In the rows, 100 means zero.
One turn moves each row of this set onto another row. After a few examples, where does it send each row asked below?
K_123:  85  97 115 102 106 101 112 109  97 116 109  87 100  61 116  91 102  87 127 101 100 101  95  87 103  88  82 103  75  91  79 120 106 110 115  76 108  90  86
K_668:  84  74 111  87 120 106 122 101 100  92  98 103 108  97  96  76 108  92 123 110  86  84  82 121  65  84  97  92  85  95  84 121 114 105 112  95 105 118  96
K_770: 108  97 116 107  95  96  92 113 125 115  85  99  74 108 108  97 101 105  91 108  97  99  99 115  95  95 110  81 137  95 117  96  79  90  91 105  87  95 124
K_813: 108 118 110  83 125  95 121 115 108  80 108 102 108  91  91 100  75  98 104  96  98 100 104  96  90 126  75  90  93 125  80 126  91  93 113  98 112 100 100
K_183:  99  89 113 118 100 115 103  99  99 107 118  80 118  80 121  96 105  98 127 120  87  90  96 101  92 106  93  92  72 104  81 123 103 101  99 105 123 124  92
K_669:  93  75 122  92 108 101 108 107 100 105 112 103 112  83 106  71 108  87 124 115  89  96  82  92  92  85  85 111  78  85  81 116 118 106 117  90 104 104  86
K_440:  96  95 115 111 112 114 115 109  98  88 116  82 110  94 107 114  92 115 107 117  90  86 104 113  75 108  86  79  88 117  59 126  90  92  96 112 106 114  95
K_929: 121 108 114 105 100  96  84 102 130 116  94 123  87  96  95 109  85  99  76  95  99 105 103  90 124  82 109  83 120  81  99  99  78  86 109  97  86 105 100
K_720: 111 104 124  90 124 112 103  94  98 101 119  95  94  74 104 109  87  87 112  96 105 109 106  79  96 108  77  93  76 109  70 125  81  98 113  87  90 112  74
K_768:  98 105 123  88 113 104 104 115 108  78  95  89 102 110  98  99 102 101 118 116 101  84  85 121  53  87  77  89  91 109  89 111 112  92 111 106  91  94  94
K_937: 123  97  98 100  91  89  92  98 130 114  78 111  88 105  80 104  86  96  96  83 103 114  94 106 113 117 114  97 128 102 118 106  76 110  92 109 101  99  95
K_484: 114 116 123  87 111  95  87 108 116  83 108 102 108 101  92 105  86  86 109 114 103  99  90  93  89  96  61 106  73  93  79 114 109 100 122  90  95 110  68
K_293: 101  86 104 106  92  98  85 109 126 113  78  94  84 100  97  97 104 101  87 100  94  99 106 120  88 106 117  92 146  88 115 100  78  94 105 116  84  96 116
K_389:  92  94  94 103  85  92 100 102 119 125  70 113  75  94  95 114  96  97  91  87  97  94  91 117 103  76 118  85 124  75  99 102  84 109  98  91 100  86  95
K_235: 117  99 111 101  96  98  70 102 127 116  93 110  89  91  95 108  91  95  72  96  95 105 110  88 117  99 109  95 132  79  99 102  74  88 117 105  79 109  96
K_740:  79  96 101  86 108 116 118 101  96 102 103  88  92  85 121  85 111  85 119 101  85  89  82 119  73  87  88  77  86 103  95 123 104 104 112  84 114  99 103
K_834: 113  98 101 104  93 101  87 100 137 109  82 101 100 107  93 116  91 104  93  80 108 113 103 100 115 121 114  91 138  99 115  98  82 105 102 110  92 108  93
K_16: 102  89 120 101  88 101  97 105 127 113  86  94  91 108 106  99 104 106  88 111  97 108  97 107  97  99 110  71 136  94 127  87  83  81 103 112  85 104 117
K_194:  99 104 118  99  94  92  94 103 127 114  90 113  97  97  89 121  86 100  67  99  97 108 107  88 121  87 107  74 121  76  97  95  81  86 116  93  83 116  93
K_232: 116 109 119  91 113  94 101 109 119  75  95  88 108 111  84 101  89  95 125 108 109 104  90 110  68 114  68 105  84 114  90 116 103 107 110 106  93  98  79
K_881:  86  82 126 104  87  95  82 106 102 135  75  81  87  89  93 106 106  99  93 101 103 114 102  90 117 100 113  97 121  92 119 100  82 103  96  94  82 113  92
K_104: 100  94 108 112  97 102 113 109 102  94 116  80 113  90 103 112  89 108 116 110  94 103 101 101  93 128  76 100  82 115  60 131  89 112  95 106 116 104  82
K_642:  95  95 111 106 111 105 134 113  95  99  96  96 118  82 100  84  95  96 119  93  92  99  94 120  82  81 118  83  82 101  76 127 107  99 113 117 120 106  72
K_51: 109 100 124 102 108  90 128 121  96  91 103  80  89  95 104  97  85  91 113 104  97 114 107 112  82 131  81  97  90 102  68 129  82 112  99 105 104 110  65
K_284:  96  85 118  89 128  89 131 112 109  76  93 103 109  99  89  91  90 106 122 117  99  83 103 121  63 104  89  97  95 105  75 116 104  97 107 108  96 112 101
K_33:  89  88 114 108  91 109  73 105 110 131  82  89  87  90 107 112 107  99  92  85 103 103 103  93 120  90 118  96 132  86 111  99  91 106 101  92  86 114  89
K_871:  98  88 119 112  97  98  73 109 108 137  82  93  82  87  90  94 102  96  96  89 102 108  99  92 122  85 120 102 119  96 117 109  81 107  92  90  83 108  95
K_518:  83  89  95 103  81 102  93 107 121 124  71  99  86  96 109 119 105 104  96  84 101  98  97 111 109  90 118  86 140  80 107  94  95 108 104  99 103  92  96
K_487:  85 100 114  86 103  98  99 110  96  94  85  93 108  89  95 101 106  91 130 108 102  80  81 118  67  72  86 104  78  94  87 113 122 107 113  96 109  93  77
K_591: 111  93 129  98 105 109 112 109  87 110 115  89 108  82 125  70 106  85 121 110  85 104  86  96  91  99 104  89  78  98  92 121 106  93 110 113 122 120  73
K_170:  92 102 128 108 120 100 135 134  99  86 104  84 100  99 105  91  89 105 101 106  90 101 109 123  74  99  95  80  95 110  69 129  93  92 110 110  98 109  84
K_401:  86  88  98  91  71  89 107  98 116 124  71 109  85  93  95 119 100  97  90  94  98 104  87 109 104  88 112  80 127  74 105  91  89 104 105  98 106  88  89
K_708:  98  84 106 105  88  98  67 105 112 134  82  97  88  79  93  98 104  92  88  89  98 104 102  94 117  93 120 111 128  80 109 107  81 106 108 101  85 104  91
K_12:  85  96  96 109 102 109 117 108  99  97 107  92 122  87 104 105  96 108 114 108  83  83  93 118  85  99  98  88  81 110  66 130 106 103 102 109 133 113  91
K_666: 115  96  91  97  92  90  85 103 132 106  78 110  93 102  80 105  87  96  81  87  98 108 105 109 105 121 111  99 141  91 106 106  76 101 110 115  93 100  98
K_848: 117 106 123  94  97  92 120 114 100  98 117 103  95  86 128  90  88  83 108 114  91 108  96  93  96 115  79  90  83  78  70 115  98  97 113 105 121 107  65
K_20: 107  93 102  99  86  88  99  96 128 110  73 101 108 103  70 106  87  99  92  86 103 122  98 101 116 117 119  89 127 103 118 104  82 107 102 110  96 108  91
K_69: 103  98 107 108  95 110 108 101 105 101 128  94 109  90 121 109  96  96 106 118  83  96  92  97  97 111  71  85  75  93  60 124  94 102 104  95 120 112  79
K_558: 108  90 125  79 124  86 117 112 103  81 108 108 101 101  85  94  82 101 108 112  96  99  98  96  79 125  69 107  96 111  67 118  94 100 108 101  95 107  84
K_374: 104 102 104  96 123 104 131 101 115  82  93  89 103  85 109  97  91  99 135 104 105  92 105 123  65 110  94  81  92 116  95 116  97  96 106 106 111 102 114
K_927:  87  84  93 102  84 101  86 103 118 124  78 105  83  90 100 105 107  96  82  91  90  94  97 115  96  80 120  89 136  69 101 102  88 101 113 102  91  90  99
K_907: 103 104 109 103  95 103  78 107 130 117  92 108  97  98 100 121  91 102  77  83 101 106 107  86 132  97 109  88 131  82 101  99  88  98 113  94  89 111  87
K_566: 101 101 131  91 112 104  80 105  96 101 100  86 103  89 103  95 106  84 126 114 104  92  89  94  83  81  78 110  70  96  94 114 117 103 114  89  93 118  72
K_336: 101  96 106 102  91 107  91 109 128 109  85  97  87 113 111 112 103 108  88  94  98 100  99 113  99 106 113  75 150  95 118  92  87  94 102 110  91  99 109
K_347: 115  79 129  85 115  99 107  94 102  95 119 110 101  87 101  93  95  87 118 113  99 106  91  81  90 107  70 109  80  88  66 112  97 105 113  95  91 107  71

K_484 goes to -> K_566
K_927 goes to -> K_293
Now find these:
K_871 goes to -> K_389
K_336 goes to -> K_834
K_123 goes to -> K_740
K_51 goes to -> K_848
K_104 goes to -> K_69
K_284 goes to -> K_558
K_16 goes to -> K_20

One turn moves each row of this set onto another row. After a few examples, where does it send each row asked below?
K_704: 101 127 100  85  77  93  92  93  91 123 120 104
K_101: 111 108  88 114  91  96  82  89 107 120 107 117
K_585: 113  98 122  85  79  94  75  84  98  94 116  82
K_928: 108  99 110  66 115  96  91  72  81  87 113 112
K_126: 121  89 103 115 120 109 101  95 103  84 110 103
K_580: 117 102  97 110  85  96 116  82  92 125 110 117
K_477: 106 104 104  62  98  92 103 110  94  71 117 103
K_337:  99  92  79 106 101  89 117  76  92  93 129 122
K_875: 114  75 100  79  73 106 110  89  88 112 110 117
K_985: 110 103  65 104  80  92 105  88  99  87 109  85
K_577: 103 106  82  59 104  90 110  88  95  91 114 120
K_912: 107 109 104  79  94 104 105  98  96  58 110  91
K_152: 125  83 122  80  95 114 112  77  89  90 112 107
K_221: 121 114 115  70  81 115 110  86  88  89 129 111
K_968:  93 109 115  86  91  91  98  88 100  61 120  95
K_292: 108  95 102  97 114  89  91 108 105  72 113 123
K_637: 120 114  90 119  94 108  95  91  92 119 110 116
K_42: 115 100 109 117  84  99  73 103 105 101 114  95
K_497: 100 108  78 115  78  84 107  77  90  90 125  90
K_832: 107  87  62  91 100  93 110  85 104  91 110 118
K_274:  97  99  92 125 106  79  96  90  87  99 120 104
K_121: 107  75 107  83  73  99 107  83  89 113 117 119
K_539: 111 127  93  80  79 102  97 100  91 120 112 101
K_883: 113  99 107  64 115 101  94  75  80  86 109 111
K_397: 125 105 106 119  87 111  86 108  93  99 114  94
K_399:  98 108 116  72  98  85 105 102  88  74 130 106
K_757: 112 111  87 101 104  91  91  77 106  71 115  81
K_978:  96 109  93  68 103  86 115  81  86  91 127 125
K_827: 110 100 108 103 116  96 102 107  96  71 118 124
K_171: 114 100  82 116  74  99  97 105  98 102 136  98
K_555: 114 115  89 106 105  95 100  77  96  70 119  81
K_914: 114  97  78 113  74  96  92 106 104 102 132  97
K_291: 109 104 110  61  78  97  85  84 110  92 121 111
K_551: 129 105 119  85  83 113  93  93  81  91 115  81
K_311: 103 116  95  73  64  91 107  83  79 101 125 107
K_771: 116  95  88 100  85  90 102  84 108 126  99 114
K_188: 115  95  73 111 107  94  99 105  93  96  97  98
K_193: 114  77 122  75  91  99  95  73 105  94 109 108
K_182: 107 112  85  64  64  91 100  89  88 101 113 103
K_114: 110  86 108 116 116  97  92  89 113  87 113 103

K_397 goes to -> K_978
K_291 goes to -> K_188
K_968 goes to -> K_771
Now find these:
K_114 goes to -> K_182
K_152 goes to -> K_497
K_637 goes to -> K_399
K_875 goes to -> K_555
K_539 goes to -> K_827
K_928 goes to -> K_914
K_585 goes to -> K_832

